The same turns and mirrors carry the whole set onto itself, and each row onto the other rows of its family. Which rows share a family with each named row? Give them in list order.
These 40 rows form 5 families of 8 rows each.
q288: [  8  27  -9  19 -12   0  -2 -18   4 -16 -22 -13  -3  11  -4  -4  30  18
   9  -8   5  20  20 -36  18  41   8  -9 -30  24   8  16   1  19 -16 -16
  -9 -14  12   5 -40 -47  -2]
q446: [ 16   7 -25 -39   5 -20 -11 -10 -15  -3 -65  18  -2   9  14  37  13  11
 -10  12  30  -5  -6 -38  23  34  35   2 -22  26   6 -12  -5 -21   5  14
 -24  10  -3  33  12  11   9]
q410: [  2   1 -21 -29  20 -16 -15 -28   0   6 -71  18  -6  12   9  30   5  18
 -13  10  34   0 -17 -41   7  31  34  -3 -18  23  19   3  -6 -17  11   8
 -18  11 -16  23  19  -6  31]
q820: [-10 -11 -12   9  24 -15 -19  -9   7 -17 -15  26  24 -14  -2  16  17  33
  26  47  37  36 -14 -10  15  14  13  -9  -8  43 -38   0  -6  15  29 -14
  10  27  25  25  14 -37 -12]
q648: [-48 -30 -30 -38  32  -1  -5   0   2 -25 -20  45   8  -3  -7  10  -5   3
  -8  10  23  -7 -28  -1 -13  -1 -29   2   0  -2 -23  10 -30 -20  12  25
 -24 -10  18 -12  47  25 -16]
q484: [-35  11 -18  20  14   9 -21   6  17 -37   1  21  13 -26 -27 -36  28   9
  19   0  -3  15  -7   7   8  -1 -40 -11 -27   2 -38  23 -24  -6  -6 -14
  -4   1  28 -18   6 -21 -48]
q897: [ -6   5 -37 -16 -11  -7 -13 -16  -9 -69  -6  32  15   5  -3   5  39  17
  14 -12   3  -5   7 -34   2  32 -29  12 -40  13  -1  -1 -15  -2   6  19
 -14  27  28  43  26  -9  12]
q320: [-20  12 -20 -19   6  10  -9  -9   5  -8 -37   3 -20  -3 -18 -21  30  -3
 -14 -32  -2 -30  -3 -21  -3  23 -20  -4 -25 -31  16  26 -15  -8 -25  18
 -55 -24 -10  -7  -7  -9  -3]
q896: [-15  12 -40  -3 -21   1  -6 -19  -5 -52  -8  54  15   7  -4  -4  38  21
   9 -30   0  11   2 -35   4  31 -27   5 -44  18  -7 -14 -13 -10   9  13
 -16  19  30  27  35  -5   6]
q290: [-29   6   4   4  31  -3  -9  -1  20   8 -66 -23  -8 -19   7  -4  -8  -7
  -4  31  34  20 -35 -14  18   4  25 -32   6  14 -19  26  -1  -7  -5  -1
 -15 -17 -13 -20 -21  -2 -16]
q222: [-10  14 -20 -23 -11   1  -5  -4  -7 -16 -44  -4 -10  -5 -10 -14  22   2
 -16 -30  -3 -27 -14 -20  10  24 -14  -3 -28 -30   8  32 -38 -13 -30   5
 -44 -29  -4 -17  -8   5   0]
q226: [-25  12 -11 -23  -7   7   0   8   6 -19 -38 -19 -20  -2  -5 -25  15  -3
 -13 -18  -9 -26 -10 -28 -14   8 -13 -10 -29 -22  18  32 -12  -8 -31   7
 -43 -13   0 -25  -6   4   0]
q613: [-41   0 -19   9  18  25  -7   9  14 -36   9  18  18 -15 -23 -30  20   4
  20   4   3  35  -3   5  -9   3 -37  -9 -16   6 -36  20 -16  -6 -15  -4
  -1  -8  23 -28  -9 -27 -43]
q42: [  3  37  -4  26  -8   0  -2   3  11 -11 -34   0   1  13  -4 -19  41  19
  11   0   9  15  15 -24  22  39  25 -10 -34  16  11   7   4  12  -8 -20
 -17   7  12  12 -43 -42 -14]
q299: [-34  -3 -19   8  29  -5 -16  -6  16 -20 -15  32  18  -1  -4  13   4  23
  25  47  36  40  -4 -23   6  12  15 -14  -7  47 -34 -16  16   4  32   2
  13  28  24  19  24 -23 -20]
q105: [-19   4 -41 -33 -13  -7  -9  -5 -14 -49  -8  39  13   5 -14   3  39  23
  12 -20   7   9  18 -33   3  29 -28  -3 -54  20 -17  -7 -23  -7  11  20
 -23  30  20  28  28  -6  18]
q57: [-16  11 -19 -16  -4  22   8   4  -1 -20 -44  -1 -18 -12  -7 -21  26 -11
 -18 -17  -8 -29 -10 -28   1  10 -19  -6 -37 -19   8  27 -21  -6 -29  26
 -48 -22  -8 -14  -1   9  -2]
q258: [  4  40  -6  23 -17  -7 -14  -9   8 -12 -43 -14  -7  -3  -5 -10  32  18
  22   6  11  21  15 -41  26  33  27 -14 -36  17  -6   7  11  11  -9 -19
  -5   8   4  14 -30 -44  -1]
q888: [-25   7   3  17  30   3 -12  -6  23  13 -50  -9  -6 -12  -1  -3 -14   3
  -2  38  25   5 -35 -10  12   6  29 -13  19  -3 -10  23   1  -3  -8 -12
 -10 -31  -1 -25 -12 -12 -38]
q181: [-26  -3   0 -13  41  -1 -15   7  17  14 -56 -25 -10 -12  -6   6  -6   0
  -1  43  32   2 -25  -7  10   5  25 -23   9  -4 -20  27  -8   4  -2  -7
 -12 -15  -8 -22 -21 -15 -32]
q551: [-34  23 -28 -25  -7  12  -3  -2   2 -20 -43   3 -17   6 -12 -16  12  -8
 -17 -30  -4 -22  -4 -34   0  21 -13  -8 -28 -25  13  16 -15 -23 -26  19
 -42 -28  -6 -21   1  19 -11]
q224: [-40  -1   2  -6  38  -9 -26  -7  16  12 -57  -9 -12 -18  -9  -4 -12   0
   9  41  31  18 -28   3  21  -4  25 -20  15  -2 -24  21  -3  -5  -6  -8
 -19  -7  12 -22 -27  -8 -27]
q474: [-39   8 -12  19  16   6 -11  16   7 -39  11  29  19 -15 -18 -34  29   8
  37   6  -3  25  -7   5  -9  12 -26 -24 -22  -2 -33  26 -20   4  -9   2
   0 -11  31 -18  -8 -37 -26]
q979: [ -4  11 -38  -8 -23   0   7  -1  -6 -48  -6  41  14  14  -3   5  37  22
   6 -25   4  -3  14 -45  -7  36 -26   8 -51  16  -4  -4 -16  -4   8  13
 -10   5   9  24  42 -10   8]
q45: [-21   0 -21   2  17  -9 -12  -6   6 -32 -25  25  23  -3   9  26   6  22
  24  45  35  44 -20 -18  17  13  16 -16 -12  44 -39 -11  -4   4  31 -15
  25  27  29  14  21  -6 -24]
q473: [-38 -16 -33 -45  28   9 -16  -3  -5 -25 -32  46   6 -29  -2  14  -2  -4
   5  16  15 -19 -32 -15 -17   2 -16  -2   1  -8 -25   1 -22 -28  11  26
  -5 -11   0   0  44  25 -29]
q139: [  0   9 -22 -27   3 -24 -12 -22  -2  -2 -72  12 -12  10  12  33  10  18
 -11  11  28 -21 -19 -47  24  32  35  -9 -20   7   9  -6  -7   0  19  10
 -27  12  -3  32  22   7  18]
q616: [-25  -2 -22  -1  25 -21 -29 -17  13 -17 -19  29  22   7  -4  23   5  31
  27  31  40  42 -12 -14  13  26  17 -13   1  32 -34 -14   0   0  35 -21
  20  26  29  18  14 -29 -23]
q858: [-42 -23 -34 -40  33   6 -26  11   7 -36 -32  29   7 -13   2   6 -20   5
   8  10  29 -10 -25 -14   1   1 -19  -7   7  -9 -26  10 -28 -32  11  35
  -9 -10  -3   6  44  25 -17]
q297: [ -2  34  -4  23 -15 -12   5 -22   3  -1 -28   1   1   7 -16  -6  45  21
   2   7   4  23   8 -31  14  34  20  -9 -43  26   0   5   6  24  -9 -28
 -23   9  22  -3 -28 -43  -4]
q512: [ -4   2 -22 -33   0 -16  -8 -24   4   3 -74   3 -18  10   5  35  -3  13
 -22  11  37 -10  -8 -46  23  20  25  10 -16  17   6 -10   1 -12  12   4
 -28  10  -8  19  25  19   8]
q74: [-52 -15 -30 -36  31  -4 -21   6   5 -21 -37  40  11 -18  -9   5  -1   6
   1  24  28  -6 -38  -7  -2  -5  -8  -8  -6  -6 -33   0 -22 -28  19  23
 -23  13   7  -1  56  30 -19]
q707: [-18  -2 -24   9  23 -16 -19 -17   4 -17 -25  50  22  -3  -6  25  10  26
  26  35  43  41  -4 -13  28  24  11  -2  -7  35 -46 -16  -8  -1  34   0
  13  11  22  27  23 -21 -18]
q507: [ -3  27  -9  28  -5  -6  -5 -12  16 -12 -30 -18  -2  22  -7  -9  39  24
   6  -3  18  34  10 -25  31  34  12 -19 -38  20   1  15   4  23  -5 -24
 -24  13  20   6 -29 -41   1]
q276: [-47  11 -16  13  -2  12  -7  18   8 -43  12  12  13 -18 -24 -30  21   7
  22   8  -2  14   0  -3   9   4 -33 -13 -18  -5 -46  14 -16   7  -9  -1
 -14 -12  35 -20  -3 -13 -52]
q987: [-45 -27 -37 -42  28   1 -18 -15   0 -27 -29  27   3 -17  -6  21 -10   1
  -2  13  22  -1 -36 -19  -7  -4 -27  -8  -2  -4 -38   5 -25 -19  12  26
 -12  -2   9  -6  56  22 -11]
q140: [-60   5 -15  22  14  17 -11  -2  24 -34   6  10  10 -17 -27 -36  15  13
  19   5   3  19 -12  -4  -7   1 -35 -20 -14  -9 -32  30 -16  13  -2  -8
  -8 -11  23 -29   4 -27 -31]
q684: [-16   5 -43 -20 -13  -1 -13 -11 -10 -44   8  51  14  11 -20   4  37  32
  14 -14  -1  -6  18 -29  -4  32 -25  14 -43   3  -6  -9 -20  -1   7   7
 -16  16  33  24  37 -14  -7]
q161: [ -7   1 -23 -36   8  -7   0 -21  -7   0 -64   7 -10  19  18  42   8  11
  -9  14  37  -1 -13 -47   7  37  36 -10 -11  11  14  -8   6   1  11  18
 -26   2  -7  24   8   5  21]
q869: [-35   7  -5  -1  33  10  -9   1  21  29 -57  -6 -11 -11  -6   0  -3   2
  -2  25  31  19 -29  -6  13   3  26 -32   3  -1 -23  17  -4  -3   0 -17
 -15 -24  -8 -36 -12  -7 -39]

Same family as q896: q613, q42, q57, q181, q139, q616, q987
Same family as q297: q410, q222, q299, q105, q888, q858, q276
Same family as q474: q648, q226, q258, q224, q979, q512, q707
Same family as q897: q484, q320, q45, q473, q507, q161, q869

The same turns and mirrors carry the whole set onto itself, and each row onto the other rows of its family. Which rows share a family with each named row? Give them in list order.
These 20 rows form 4 families of 5 rows each.
q965: [-4 -3 -8 -3 -7 -5 28 28 37 -4 11 -7 16]
q621: [-18 -22  15   1 -21 -28   4   9 -20 -27 -19   9  23]
q429: [ -9 -35  11   6 -21  -9   2  20   1 -23 -25   5  33]
q757: [  7  -6   7  -5   3 -14   7  22  30 -16   0   0  15]
q848: [-30 -31   9   7 -24 -26   0  19  -7 -31 -24  17  20]
q927: [-25 -14  -5 -41 -34  -6  12  24  24  20  48  -7  -7]
q24: [-32 -60 -38 -19 -45 -23  15   8  -5  -4  53 -10   0]
q176: [-18 -16  -2 -36 -25 -13  -2  29  30  17  45 -26   8]
q952: [-24 -69 -23 -14 -44 -32  -9 -11 -15  -4  11  30   1]
q618: [-25 -71 -16 -19 -31 -28   0 -11 -11   6 -14  25  19]
q523: [ -6  -4 -11 -32 -27 -13   5  27  37   0  50 -14  -4]
q872: [-26 -17  -8 -42 -24  -9  -2  12  31   3  51 -26  10]
q65: [ -8 -45   1   9 -16 -27  -6   9  -6 -29 -22  25  18]
q741: [ -9   5  -7 -21   7 -23  22  14  32 -17  -1 -10  23]
q549: [-34 -57 -38 -41 -51 -29  17  19  -7   5  35   6  -7]
q746: [-23 -48 -37 -35 -50 -28   6   4  12   6  52   7 -16]
q660: [-25 -62 -11   0 -32 -34   9 -18 -23   9  10  22  11]
q283: [-23 -52 -41 -24 -57 -34  18  18   5   8  46  -9   0]
q91: [-31 -60 -12  -8 -48 -37   3 -17  -8  13   0  27   8]
q678: [-11  -9  -5  -9  14 -21  21  27  35  -9  -1  -5  19]

Same family as q741: q621, q24, q872, q660
Same family as q746: q757, q952, q523, q65
Same family as q176: q848, q283, q91, q678

The same turns and mirrors carry the whole set onto itself, and each row onto the other rows of its family. Which rows share a family with each named row? Give them in list order.
These 18 rows form 3 families of 6 rows each.
q116: [-22   2   4  17 -14 -31   5   5   9 -22  16 -40  31 -58  24 -24   9 -25
   8  20  -3 -32  31  24 -16 -20  34]
q109: [-25   7  28  20  -4 -15  22   3  13 -20  10 -40  30 -44   2 -14  14 -28
   2  30 -13 -43  32   3 -18 -17  38]
q547: [-11  12  24  15 -21 -28  27   5  18 -14  25 -39  19 -58  12 -20  19 -25
  -1  25 -18 -33  24  11 -21  -8  35]
q193: [ 12  41  12  24 -12  19  28  21  -7  15  24 -11  -7 -20 -10 -32   6 -10
   6  11  36   3   5 -14 -18 -45  19]
q631: [-12  28 -18 -11 -50   4  52  49  15  -2  29   1  44  16 -13 -43 -10  28
  43  -5   8  -7  17  17  -1 -30  26]
q274: [  8  32 -17   8  -3 -16  55  15  30   8 -13  -9  29 -20  14  10  -8 -32
  29   7 -25  -9  59   8  22 -20  22]
q935: [ 15  15 -22   6 -20  -2  58  29  15  -4  -5 -17  37 -26  -2   4 -20 -30
  34  10 -31  -6  50   7  31  -6  13]
q209: [ 23  18 -25   0 -21 -14  47  41  14   9 -11 -14  54 -21  -2   6  -9 -34
  20  16 -24 -14  55  14  20 -16  24]
q395: [ -5  -1 -15  11  -2  -8  12  18  13   6  -2 -51  49   7  20  -2 -10  18
  38  17 -33   9  22  15 -28  25  36]
q229: [ -2   4   4  22 -20 -11  32   7 -44  -1  18  13  14  26  20 -24   1  15
  15 -14  23 -30  -2  43 -23  -3  19]
q496: [ -3  15  -9 -11 -50  -2  59  47   4  -2  24 -19  44  35 -11 -34  -8  30
  28 -10  10 -12   7  -7 -17 -22  29]
q197: [  4  40   9  31 -35  31  36  10  13  13  15   2 -10   2 -14 -15   4 -15
   9  10  36  -3  19  -4  -9 -44  23]
q973: [  7  -5  -8  12 -31  -5  30  -4 -38 -23  25   5  11   4   6 -28 -14  -1
   7  -8  34 -30  -3  41 -25 -13  32]
q104: [ -3   4 -16  27 -23   5  19  15   8  -7 -10 -45  36   6  34  -3   0  13
  38  21 -35   2  19  38 -28  24  47]
q365: [  8  28  17  42 -13  22  33  15  12   9  24   0  -1 -15 -24 -34   6  -3
   0  12  34  11   6  -5  -5 -39  23]
q179: [  9  14 -16  17 -16   0   4  -2   1  -8   0 -48  37  13  32 -11  -6   6
  44  23 -29  -7  31  27 -22  24  55]
q428: [ -2  28 -14  -7 -42   6  64  43  17 -15  22 -15  45  16  -4 -33 -12  31
  49  -9  26 -19  14   7   0 -31  16]
q937: [  5   4   4  24 -27 -13  39  -4 -38  -3  11  14   5  12  17 -38 -26  17
  18  -6  19 -32  -3  42 -25   0  32]

Same family as q274: q116, q395, q496, q197, q973
Same family as q179: q109, q193, q209, q229, q428

The same turns and mirrors carry the whole set onto itself, and each row onto the other rows of its family. Which rows share a family with each named row? Give them in list order.
These 32 rows form 4 families of 8 rows each.
q260: [-34  15  43  13  -1 -20 -25   4 -12   4   5  39  39   8  37 -21  -9 -29
 -15 -30  16  29   3 -26  45 -26  11  -3  37  -6  -6]
q164: [-26  -1  27   1 -12 -11 -28  -3 -26 -17 -14  49  35   3  41 -14 -22 -24
   1 -23  22  29  19 -26  48 -19  13  -1  29  -3 -19]
q227: [-11 -31  43  15 -15   8  15 -82 -21 -25  30 -15   3   2  19 -23 -27 -40
 -28   3   4  12 -27  -1 -34   4   5  -3  32  33 -23]
q974: [-21 -28  35 -15  -3  10  -5 -22 -51 -31   7  -1  -7  26  13 -33  -2 -51
  -2 -38  -6  28 -10 -49 -17  -7  37  -9  28  37 -22]
q522: [-22  14  31  18 -22  -9 -25   5 -12  -6 -11  17  36   4  29 -14 -10 -27
  -8 -44  18  29   4 -23  44 -16   1 -16  28 -14 -20]
q414: [-12 -38  43   8 -23   9   4 -44 -53 -21  68 -10  25   3   5 -21 -14 -11
 -10  28  -5  43  18  -4  30 -19   8 -26  29 -12 -29]
q220: [-32 -18  30   0 -32 -22 -25 -47 -12  -2  34  32  32  -9  15   9 -26 -40
 -30  10  16  30 -36  16  30 -19   6  -3   5 -24  10]
q649: [-17 -23  30   8 -25 -13 -35 -50   1  -5  29  36  34 -23  15  19 -29 -26
 -27   4  16  35 -30   5  21 -25  11  -2  11 -35  -5]
q315: [-24 -26  39   6 -31   5 -14 -61 -45  -7  52  -2  21 -13  -5 -13 -11 -21
  -7  36 -21  58  18  -6  24 -21   3 -25  36  -5 -12]
q715: [  1   5  40  25  -5 -16  17 -14 -34 -30  17  19  19   6  13 -45   4 -30
  18  14  -6  61   4 -17   3 -55  31 -18  34   4  10]
q886: [-10 -29  39 -12   4   6  -9 -24 -35 -33  -8 -16  11  10  12 -43  -1 -41
   6 -39  -3  24  -3 -48 -23  -8  29 -20  34  24 -28]
q842: [  8  32  36  22 -25   1 -39  -7 -23 -38  13  23   4  -2  16 -12  25 -53
   0 -27  -7  -4 -30 -36 -12  -5  27   9  10   4 -31]
q976: [-20 -23  39 -20  -2   7 -16 -34 -42 -25   1 -10   8  20  18 -54  -7 -49
   5 -32  -6  14   1 -34 -19 -31  50  -9  20  34 -21]
q776: [-16  -4  40  24  -8   3  20  -6 -28 -53  14   8  11  15  -4 -37   3 -20
  12   5  -7  64  -5 -21  12 -41  38 -10  27  -2  15]
q612: [ 12  -5  55  -6 -14  16 -29 -75 -15 -24  51  32  15 -20  31 -16  -7 -26
 -20  -3   1 -24 -26 -21  17  11  20   3  26 -20 -44]
q844: [ -6  12  39  33 -14  -3  13  -6 -12 -48   6   0  17  -1  -1 -35  11 -22
  13   8 -10  62   2 -20   7 -37  24 -25  36   1   3]
q850: [-16 -23  17  23 -12 -17 -26 -30   6 -11  45  25  26 -20  18  12 -21 -33
 -44  11  29  38 -22  18  22 -17  12  -3   3 -13  -3]
q724: [-22 -23  24  13 -14 -18 -25 -40 -20 -11  21  19  43 -22  16  24  -9 -27
 -33   7  20  34 -26  22  27   0   8   3   7 -31  -3]
q310: [-13 -31  42  -8  -3   4  13 -85 -14 -22  43  -6  10   7  19 -24 -24 -59
 -27  14   1   5 -26 -15 -24   3  13   0  23  26   6]
q892: [-10  31  52  13 -37   0 -31 -10 -26 -29  22  34  18   4  30 -17  19 -62
  -1 -22  -2  -6 -26 -33  -4  -7  49  26  20   9 -26]
q793: [-11 -38  36  14  -9   7   0 -64  -8 -34  52 -15   3  -7  16 -13 -19 -50
 -40   8  10  12 -21  -5 -28  -4  28  -9  13  40 -13]
q525: [ -7   1  40  26 -16  -6   1 -17 -28 -51  10  12  16  10  -1 -23  17 -30
  19  24   3  50   3 -21  16 -58  26   0  33  18  19]
q495: [  2  -3  37 -15  -8  21 -26 -60 -17 -19  40  24   7  -7  22 -15   1 -22
 -25  10   3 -10 -32  -6  12  20  19  18  23 -22 -63]
q344: [-21 -28  43 -15  -5   9  -8 -35 -49 -41  -7   8   8  18  27 -32 -22 -41
   8 -29  -2  13  19 -46  -7 -14  36 -10  35  43 -27]
q269: [  5  -3  46 -24 -16   8 -23 -66 -31 -18  55  41   5  -4  25 -16 -11 -38
 -19   4  -9 -19 -31 -11  23  14  25   5  17 -27 -38]
q840: [  7 -18  48  -6 -23  14 -27 -45 -32 -22  71  24  16  -3  31 -15  -8 -23
 -28  -2   8 -11 -21 -20  20  15  16   8  26 -22 -64]
q476: [ -1  35  32  20 -26   6 -30  -4 -34 -35  22  33   3  13  36 -24  22 -54
 -11 -21   1  -3 -35 -37   2  -1  19  18   6  14 -23]
q376: [  5  24  42  15 -28   0 -37 -19 -17 -48  15  39   3   9  25 -14  24 -51
  -2  -6  11  -6 -34 -37   0 -24  28  31  28  23 -18]
q151: [-26  10  28  16 -12  -2  -5   4 -13 -10  -4  32  30  11  37 -25  -9 -25
  -3 -34  31  29   1 -19  57 -19  11  -8  13 -14  -8]
q467: [-36 -20  51   0 -26   3  11 -58 -45  -9  59   8  15  -1  -1 -25 -19 -27
  -1  41 -20  42  13  -2  30 -10   2 -25  30  -5  -7]
q82: [ -9 -28  42   4 -11  13   1 -87 -16 -23  39 -19  22  -7  26 -14 -17 -54
 -27  17  -3  10 -11 -22 -27   0   9 -15  23  38  -7]
q957: [-31 -20  52  19 -13   2   7 -55 -52 -14  48  -8  12  -2 -10  -3  -7  -8
  -8  29 -17  37   9   6  29 -21  -1 -34  28   0 -19]

Same family as q525: q164, q414, q850, q793, q344, q840, q376
Same family as q886: q522, q220, q842, q844, q310, q269, q467

